data =
[[ 50  -4  -9 -17  38 -14 -26  -8  -2  25 -11  42 -40]
 [-29  40 -46  47 -35  -2 -27 -35   8  16   7 -27  -7]]
Rows and columns are numbered from 0.
Find the entry at row 1, column 0.
Answer: -29
Find the entry just left of -9.
Answer: -4
Find the entry in row 0 and column 2.
Answer: -9
The entry in row 1 and column 1 is 40
Find the entry directly above 8.
Answer: -2
The entry just right of -17: 38
Find the entry just right of 8.
Answer: 16
The top-left entry is 50

grid =
[[ -2  -6  -8 -23 -16  17 -14 -27]
 [-17 -11 -10 -19   7  12  22   1]
 [ -5 -30  16 -20   0  20  -8  16]
 [-20  -1  16  17  -9   8 -28   7]
 [-33  -9   9  -4   5  20 -23 -17]
 [ -8   4  37   2 -22  -4   7 -35]
 [-33 -27  -5 -16  21  -7 -12 -15]
 [  7  12   2   4  18   0 -23  18]
 [ -5 -15 -13 -35   6   3  13   2]
 [-19 -12  14 -19 -26   9   9  20]
 [ 14  15  28 -28   0   9 -20  39]
 [-10   2  16 -25 -16  -3   4  14]]
The 1st entry in reading order: -2
The maximum: 39
Find the smallest entry in the first row.
A: -27
The entry directly above the largest entry is 20
The entry just right of -2: -6
The fifth-last entry, reading row by row: -25
Find the smallest entry in the last column.
A: -35
Find the entry directly below 15.
A: 2
The entry just left of 3: 6
The 2nd entry on the main diagonal is -11
Find the second entry on the diagonal from the top-right corner.
A: 22
Find the entry just right of -22.
A: -4
The third entry on the diagonal from the top-right corner is 20
The bottom-right entry: 14
Find the 2nd largest entry.
A: 37
Find the fourth entry, reading row by row.
A: -23
The bottom-left entry -> -10
Find the largest entry in the last row.
A: 16
Find the entry directly above -3.
A: 9
Find the first entry of the largest entry's row.
A: 14
Find the 4th-last entry, reading row by row.
A: -16
The entry just right of -26 is 9
Find the second entry from the end, reading row by row.
A: 4

M =
-19.6	-16.2	-4.6	2.9	14.5	22.3	14.0
-6.9	-9.9	0.7	0.7	14.5	21.2	6.6
-10.1	-9.9	0.6	2.0	14.5	13.3	7.5
-6.9	-9.9	0.6	1.0	13.5	23.0	6.6
-6.9	-5.0	0.1	4.2	8.9	7.6	7.2
The top-left entry: -19.6
What is the entry directly above the largest entry?
A: 13.3
What is the top entry of the column that holds the largest entry?
A: 22.3
The first entry in the row that holds the largest entry -> -6.9
What is the third entry on the diagonal from the top-right corner?
A: 14.5
The entry in the bottom-left corner: -6.9
What is the second smallest entry?
A: -16.2
The entry just right of 7.6: 7.2
The entry just left of the largest entry is 13.5
The third entry, reading row by row: -4.6
The entry directly below 13.5: 8.9
What is the entry just left of 1.0?
A: 0.6
The last entry of the largest entry's row is 6.6
What is the 3rd largest entry?
A: 21.2
What is the 1st entry on the diagonal from the top-right corner?
A: 14.0
The entry directly above the centre entry -> 0.7
The bottom entry of the column that holds the largest entry -> 7.6
The entry just right of 2.9 -> 14.5
The 5th-last entry, reading row by row -> 0.1
The maximum: 23.0

A =   3   -4   -8  -26  -23   33  -18  -42   -1   22   -1   37   -3
Give the entry just left of -8.
-4
The minimum -> -42

[[5041 4055 6265 6132 6609 6854 6803 6774 3885 6587 5733 5234 6801]
 [6487 7485 5041 4556 4339 4165 5002 5027 7720 4774 5235 6760 4275]
 [5041 4055 6264 6132 6609 6854 6802 6774 3885 6587 5733 5234 6801]
 [4976 4034 6479 6570 6595 6815 6702 6654 3902 6634 5874 4715 6813]
 [4963 4036 6529 6677 6586 6799 6672 6619 3916 6641 5908 4588 6810]
 [5373 4461 5529 4720 6421 6695 6909 6943 4222 6271 5279 6870 6512]
 [5441 4572 5410 4504 6359 6631 6895 6938 4329 6199 5210 7116 6432]
 [5441 4572 5410 4503 6359 6631 6895 6938 4329 6199 5210 7116 6432]
 [5662 4967 5069 3907 6125 6375 6796 6864 4731 5956 5019 7784 6144]
 [6516 7455 4900 4256 4380 4230 5100 5139 7657 4764 5138 7119 4300]
 [6508 7144 4558 3458 4648 4597 5509 5586 7218 4851 4881 8099 4537]
 [5198 5229 7089 8173 5662 5597 5512 5384 5445 6180 6393 2691 5915]
 [5373 4461 5529 4720 6421 6695 6909 6943 4222 6271 5279 6870 6512]]
Indices start at 0.
The entry just right of 4380: 4230
The entry in the bottom-left corner: 5373
Read off the top-left entry.
5041
The entry just right of the centre entry is 6938
Read off the entry just right of 7455.
4900
The entry directly below 4504 -> 4503
Read off the entry in row 0 and column 1.
4055
Read off the entry just right of the largest entry.
5662
Read off the entry directly above the centre entry.
6909
Read off the median entry.
5908
Read off the entry in row 0 and column 2.
6265
Read off the top-right entry.
6801
The entry directly below 6634 -> 6641
The entry just left of 6677: 6529
The entry in row 2 and column 0 -> 5041
Read off the entry in row 1 and column 0.
6487
The entry just right of the smallest entry is 5915
The entry at row 2, column 2 is 6264
Read off the entry just left of the smallest entry.
6393
The bottom entry of the column that holds the largest entry -> 4720
Read off the entry just left of the largest entry.
7089
The entry directly above the smallest entry: 8099
The bottom entry of the column that holds the smallest entry: 6870
Read off the entry at row 1, column 1.
7485
The entry in the bottom-right corner: 6512
Read off the entry directly below 6760.
5234
The entry just right of 6516 -> 7455
Read off the entry directly below 3458.
8173
Read off the entry at row 2, column 1.
4055
The entry at the centre: 6895

[[  10.43  -76.81  -59.30   54.89  -97.19  147.62]
 [ -21.12   40.85   95.13   44.83   97.52  169.56]
 [   9.67   80.76  -20.99   23.31   46.57  -76.01]
 [  31.74  -33.26  112.44  -33.71   54.48  144.89]
 [-100.05   47.35   -2.45   58.11  173.87   81.89]
 [ -11.94   42.89  -67.44   22.99 -119.45 -104.53]
 [-238.79   44.63  168.06   76.82  184.80  101.30]
 [-240.28   65.47   41.85  -39.56   16.25   40.41]
 [ 102.61  -49.42   56.26  136.64   10.94   94.82]
 [ -43.29   82.82  -78.22   82.90  -89.38   77.68]
 [  -7.79  -81.64   40.22   16.41   46.46   33.90]]
The entry just right of the largest entry?
Answer: 101.30
The second entry on the main diagonal: 40.85
The largest entry in the last row?
Answer: 46.46
The entry directly below the smallest entry?
Answer: 102.61
The smallest entry in the last row?
Answer: -81.64
The top-left entry is 10.43
The smallest entry in the last column?
Answer: -104.53
The 4th entry from the end, reading row by row: 40.22
The bottom-left entry is -7.79
The top entry of the column that holds the largest entry is -97.19
The entry directly above -7.79: -43.29
The entry just left of 44.83 -> 95.13
The entry just left of 168.06?
Answer: 44.63
The last entry of the smallest entry's row is 40.41
The 1st entry on the diagonal from the top-right corner?
Answer: 147.62
The 2nd largest entry is 173.87
The entry just right of -49.42: 56.26
The first entry in the row that holds the smallest entry is -240.28
The entry directly above -81.64?
Answer: 82.82
The first entry of the largest entry's row -> -238.79
The entry directly below 40.41: 94.82
The largest entry in the last column is 169.56
The entry in the bottom-right corner?
Answer: 33.90
The entry just left of the largest entry -> 76.82
The entry directly above 44.63 -> 42.89
The entry directly above 31.74 -> 9.67
The entry just right of 47.35?
Answer: -2.45
The entry directly below 169.56 is -76.01
The entry just right of 54.48?
Answer: 144.89

arr = array([241, 233, 488, 919, 691, 485, 431, 386, 469, 501, 447])
The entry just left of 233 is 241
What is the 2nd largest entry?
Answer: 691
The third entry from the left: 488
The last entry is 447
What is the second entry from the right?
Answer: 501

Read these off the matrix that follows. Counting starts at 0.
1) What is the entry at row 0, column 2?
2) What is the entry directly above the largest entry?
3) What is the bottom entry of the column that holds the smallest entry?
4) What is the entry in the top-left corner?
5) What is the entry directly above 29?
6) What is the entry directly below the largest entry?
7) What is the entry at row 1, column 0?
8) What is the top entry of the column that holds the largest entry?
[[-24  -7 -48 -38   3   0 -13]
 [ -2  32  -3  15  -4   4  22]
 [-18  17  19 -20  -7  27  48]
 [ 16  28  30  28  29  -3 -17]]
1) -48
2) 22
3) 30
4) -24
5) -7
6) -17
7) -2
8) -13
